In the data rows, the value 128 means zero.
Here are some points, each followed by its number:
[103, 136, 101, 132, 135, 130, 111, 91, 137, 156, 133, 94, 142, 140, 109, 110, 107] 0
[135, 128, 115, 109, 106, 175, 101, 99, 147, 87, 74, 159, 133, 110, 125, 111, 68] 1
[152, 92, 132, 116, 129, 124, 166, 134, 134, 100, 111, 168, 126, 128, 157, 119, 134] 2
[153, 107, 112, 144, 125, 129, 115, 120, 122, 80, 93, 124, 104, 126, 128, 150, 169] 3
[111, 206, 230, 87, 92, 116, 130, 196, 149, 128, 142, 136, 121, 145, 167, 117, 153] 4
[103, 125, 145, 93, 133, 111, 121, 144, 106, 110, 122, 64, 121, 165, 123, 132, 171] 5
[125, 187, 170, 111, 81, 178, 85, 100, 142, 108, 114, 111, 121, 138, 118, 126, 163] 6
[126, 129, 141, 125, 136, 123, 109, 113, 89, 125, 167, 101, 144, 128, 104, 144, 162] 7
[137, 133, 112, 113, 125, 162, 145, 98, 106, 211, 84, 122, 128, 124, 109, 132, 26] 8
[101, 167, 131, 135, 123, 130, 170, 106, 122, 188, 116, 117, 187, 155, 152, 171, 148] 9
[112, 63, 35, 107, 49, 111, 201, 137, 77, 149, 80, 82, 148, 172, 99, 172, 132] 10
[184, 85, 148, 142, 148, 96, 152, 163, 160, 93, 145, 212, 123, 89, 154, 134, 173] 11
[118, 181, 170, 98, 120, 149, 174, 155, 124, 199, 151, 97, 182, 143, 127, 129, 113] 12
[139, 132, 61, 155, 155, 137, 116, 143, 94, 142, 77, 48, 69, 186, 110, 134, 124] 13
[156, 99, 168, 100, 111, 106, 182, 134, 146, 113, 125, 205, 140, 109, 158, 132, 142] 14
[37, 91, 76, 103, 88, 91, 248, 218, 123, 152, 80, 147, 199, 106, 154, 139, 145] 15
[137, 106, 128, 126, 134, 148, 130, 116, 144, 98, 121, 143, 123, 101, 147, 129, 129] 16
[65, 189, 168, 128, 101, 174, 152, 138, 120, 137, 143, 79, 164, 162, 101, 107, 191] 17
[146, 122, 110, 137, 156, 69, 180, 165, 146, 186, 157, 75, 130, 147, 136, 134, 142] 18
[111, 164, 198, 88, 143, 122, 133, 162, 113, 140, 169, 84, 150, 135, 150, 130, 152] 19
[196, 102, 102, 168, 157, 149, 89, 102, 136, 53, 144, 221, 85, 21, 179, 133, 139] 20
[146, 124, 133, 126, 131, 144, 118, 91, 144, 124, 109, 151, 120, 141, 119, 125, 112] 21
[143, 113, 111, 131, 133, 139, 87, 143, 141, 36, 90, 173, 99, 115, 115, 118, 104] 22
[179, 119, 193, 193, 127, 127, 131, 130, 181, 143, 101, 152, 84, 130, 139, 147, 126] 23
[171, 108, 90, 123, 144, 93, 121, 160, 121, 94, 168, 128, 106, 125, 111, 142, 113] 24
[113, 135, 101, 135, 138, 123, 121, 112, 132, 139, 134, 106, 132, 133, 118, 120, 120] 25
[100, 131, 89, 135, 89, 153, 130, 117, 103, 107, 83, 119, 137, 122, 140, 135, 121] 26
[161, 110, 122, 158, 118, 119, 113, 120, 160, 128, 121, 158, 113, 115, 123, 131, 122] 27
[93, 134, 112, 115, 105, 157, 104, 82, 108, 104, 144, 51, 113, 100, 163, 134, 153] 28
[142, 96, 125, 159, 164, 118, 138, 121, 140, 111, 128, 167, 120, 109, 101, 116, 105] 29
[113, 66, 106, 139, 169, 130, 67, 112, 120, 131, 46, 144, 93, 67, 47, 120, 56] 30
[217, 154, 167, 176, 130, 163, 77, 80, 175, 94, 70, 193, 57, 93, 127, 133, 80] 31
[126, 168, 161, 114, 118, 119, 145, 144, 121, 170, 160, 117, 159, 143, 145, 144, 128] 32
[76, 177, 130, 111, 100, 151, 206, 133, 101, 213, 153, 71, 177, 201, 148, 138, 136] 33
[160, 159, 191, 104, 179, 119, 147, 146, 105, 158, 189, 140, 120, 143, 80, 154, 128] 34
[86, 21, 0, 88, 0, 180, 255, 56, 49, 224, 81, 21, 185, 147, 123, 251, 80] 35
[59, 73, 64, 140, 87, 108, 153, 128, 92, 154, 130, 114, 140, 115, 116, 129, 152] 36
[144, 113, 112, 134, 118, 119, 117, 129, 128, 103, 106, 110, 108, 125, 139, 148, 149] 37
[118, 113, 87, 119, 148, 104, 113, 139, 131, 106, 124, 94, 112, 136, 114, 114, 165] 38
[141, 107, 154, 134, 130, 126, 137, 145, 133, 127, 116, 148, 124, 138, 126, 130, 146] 39
[115, 157, 100, 113, 140, 128, 105, 129, 130, 125, 132, 99, 121, 138, 119, 98, 88] 40
[154, 93, 139, 198, 75, 130, 79, 52, 207, 127, 124, 216, 117, 89, 92, 138, 149] 41
[115, 182, 255, 76, 92, 67, 226, 180, 114, 252, 223, 85, 226, 255, 117, 178, 255] 42
[120, 106, 111, 122, 146, 126, 135, 159, 129, 134, 125, 111, 137, 109, 118, 127, 136] 43
[176, 154, 226, 194, 126, 127, 22, 129, 217, 45, 65, 175, 78, 107, 127, 91, 115] 44
[154, 111, 108, 147, 157, 121, 109, 109, 130, 156, 152, 95, 111, 138, 113, 125, 133] 45
[124, 169, 155, 143, 133, 126, 104, 141, 132, 133, 139, 135, 136, 128, 122, 125, 137] 46
[35, 214, 168, 127, 73, 174, 140, 107, 105, 139, 88, 128, 186, 173, 169, 95, 140] 47
[74, 128, 133, 130, 89, 96, 135, 153, 97, 182, 175, 39, 114, 193, 121, 100, 177] 48
[119, 138, 122, 119, 128, 128, 139, 131, 122, 126, 135, 85, 135, 125, 140, 132, 139] 49
[80, 161, 100, 82, 179, 66, 46, 126, 111, 170, 169, 54, 110, 148, 124, 117, 96] 50
[120, 133, 116, 118, 132, 118, 134, 151, 113, 125, 165, 99, 114, 133, 146, 117, 148] 51
[135, 80, 151, 124, 144, 97, 159, 172, 169, 119, 106, 157, 128, 146, 110, 134, 162] 52
New points follow, each followed by the numbers of its three nearest points above by angle, nearest first.
[140, 121, 97, 151, 135, 150, 85, 109, 129, 72, 121, 163, 96, 121, 111, 119, 112] 22 20 31
[125, 119, 130, 126, 112, 137, 137, 124, 139, 111, 101, 155, 129, 126, 143, 137, 143] 2 14 16
[101, 117, 116, 115, 133, 124, 99, 141, 120, 132, 96, 144, 121, 108, 103, 122, 101] 30 1 22
[108, 136, 103, 132, 151, 99, 77, 154, 126, 115, 175, 101, 103, 124, 112, 111, 126] 50 38 51
[106, 77, 142, 121, 94, 127, 129, 141, 103, 140, 122, 161, 134, 108, 115, 128, 138] 36 15 14
[95, 116, 77, 118, 105, 144, 124, 154, 110, 82, 96, 132, 147, 112, 128, 112, 120] 26 22 15
[140, 167, 91, 141, 170, 103, 117, 141, 127, 127, 124, 92, 109, 137, 108, 116, 80] 40 13 25
[164, 117, 93, 122, 144, 104, 110, 139, 125, 95, 154, 126, 107, 97, 119, 142, 118] 24 20 22
[108, 127, 98, 95, 122, 127, 149, 82, 93, 147, 140, 12, 109, 174, 159, 141, 143] 49 28 5
[99, 175, 147, 96, 125, 146, 137, 134, 119, 108, 120, 148, 142, 122, 149, 104, 132] 47 4 17
[80, 91, 98, 139, 93, 127, 132, 130, 91, 126, 131, 135, 144, 129, 114, 117, 159] 36 10 15
[139, 118, 122, 137, 138, 140, 91, 110, 129, 78, 125, 147, 103, 97, 160, 127, 147] 20 16 22
[120, 144, 113, 101, 146, 103, 126, 142, 115, 158, 139, 60, 123, 145, 147, 130, 92] 50 49 40
[119, 106, 117, 133, 120, 108, 156, 142, 116, 219, 132, 135, 128, 133, 127, 152, 114] 18 8 35
[103, 179, 141, 139, 107, 168, 133, 96, 129, 171, 142, 120, 155, 145, 143, 117, 116] 47 33 12
[86, 115, 160, 87, 126, 90, 149, 191, 114, 149, 118, 155, 165, 106, 138, 109, 107] 15 4 14
[165, 115, 181, 157, 146, 121, 94, 112, 170, 102, 108, 169, 98, 133, 143, 115, 129] 44 31 23
[223, 103, 67, 122, 169, 54, 67, 168, 119, 122, 205, 151, 95, 77, 150, 196, 64] 24 20 27
[139, 167, 255, 93, 133, 106, 239, 163, 94, 209, 208, 97, 152, 221, 103, 169, 215] 42 32 34
[116, 123, 135, 113, 120, 106, 148, 155, 129, 139, 129, 136, 129, 119, 126, 115, 112] 15 14 52
[123, 148, 168, 115, 138, 123, 133, 148, 123, 146, 159, 94, 145, 126, 134, 142, 144] 19 32 42
[142, 130, 110, 130, 129, 118, 117, 122, 131, 146, 123, 104, 115, 146, 117, 145, 98] 13 45 8
[74, 221, 156, 117, 146, 141, 149, 174, 111, 163, 134, 74, 153, 162, 124, 133, 109] 12 33 32
[178, 0, 0, 181, 148, 126, 159, 71, 129, 49, 145, 255, 142, 38, 77, 118, 105] 29 20 16
[89, 184, 149, 104, 108, 156, 136, 158, 125, 108, 129, 128, 168, 97, 163, 114, 144] 47 4 17
[74, 214, 187, 138, 115, 111, 174, 177, 153, 179, 145, 185, 176, 167, 140, 143, 200] 42 32 4
[108, 101, 88, 125, 112, 150, 148, 122, 89, 160, 93, 123, 133, 123, 113, 151, 86] 35 8 10
[61, 158, 92, 91, 132, 133, 165, 158, 101, 107, 127, 62, 142, 142, 145, 99, 117] 49 51 40
